Here are some numbered points:
[  8   9 -13   1   5  -8  -4 -13] 0
[-16  27   4  -6  20   1   6  31] 1
[-18   0 -16 -13   8  -4 -12 -15] 2
[-3 -7  0 -3 -5  7  6 -1] 3
[ -8  24 -61 -64 -15 -27  47  19] 4
[-19   8  14 -36   1   3   5  23] 5
[104 -19 -16  50 -12 -20   5  38] 6
[ 60 -68 -25   3  25  30 -81 -24] 7
[  3  12   8  -3  52  11 -57 -65] 8
[ 15  -4   4  -4  -2  10 -10   1] 9
[-86 -29 -28  29  -4 -10 -41 -70] 10
[ -5  23  30  22 -35  24  -6   4] 11
[  0 -12  -3   3   2   1   1  -6] 12
[ -63   81 -127  -39  -61   24  125   20] 13
[ 13  17  41 -27  36   7   1  43] 14
New points follow, each followed by the numbers of its two nearest points above by angle, seen from the average point of the numbered points, nearest first.
[  3 -81 -20  21   7  16   8 -43] 12 7
[-13  10  -7  25  18   5   1  43] 1 14
[  7 -18  -5   5  -1  -1   1 -13] 12 3
[-22  19  36  20 -23 -10   4  27] 11 1
[21 -3 10 -8  4  3 -9 -8] 9 7
[-24  27  18 -43   3  14   9 -19] 5 14
[   7 -112    5   66  -16  -20  -63  -58] 12 7
[  27   -9  -78   59   45 -127  -75 -127] 0 8
[-21 -47  41  47  19  30 -40 -10] 12 3
[  9  13  31 -20  24   4  -1  32] 14 1
[-62  20 -55  71 -43  36  53  59] 13 11
[ -6 -20   3   6  -8   5  -7 -16] 12 3
[ -3  -2  57   8  28   6 -16   9] 14 9
[ -6   4  -7  37   8 -36 -11 -12] 0 10
[-34  -1 -11 -25  14 -21 -15 -21] 2 10
[ 10  -2  53  12  29   2 -11  19] 14 9
[ -6  76 -32  35  25 -47 -38   8] 0 1
[26 -6 -1 20 -5 -1  1 11] 6 9
[ 40  -1   4  -7  -3  15 -24   0] 9 7
[-28  37  19  52  21 -47  18  42] 1 14
[ -2  24  27 -25  30  -6 -16 -58] 8 0
[-28  -7  26 -78  20 -25  -2  -8] 5 2
[-49 100   5  23 -17  34  55  90] 1 13
[ -8   6   4   8 -13 -13  -1   0] 11 3
[  1   2  -2   3   4   3 -10   0] 9 12
[  8 -68  14  58  -1  -6 -54 -50] 12 7
[-1  8  7 13  0 -3  7  3] 11 3
[-24   0  17 -35   8  -1   8  18] 5 14
[ 15  -5   4  -1  -1  12 -13  -2] 9 7
[  9  -1 -12   5   9  -1   2  17] 6 14
[ 15  -6 -30  18  14  -9   3  32] 6 1
[ 17  42 -18 -40  11 -12   2  -9] 4 0
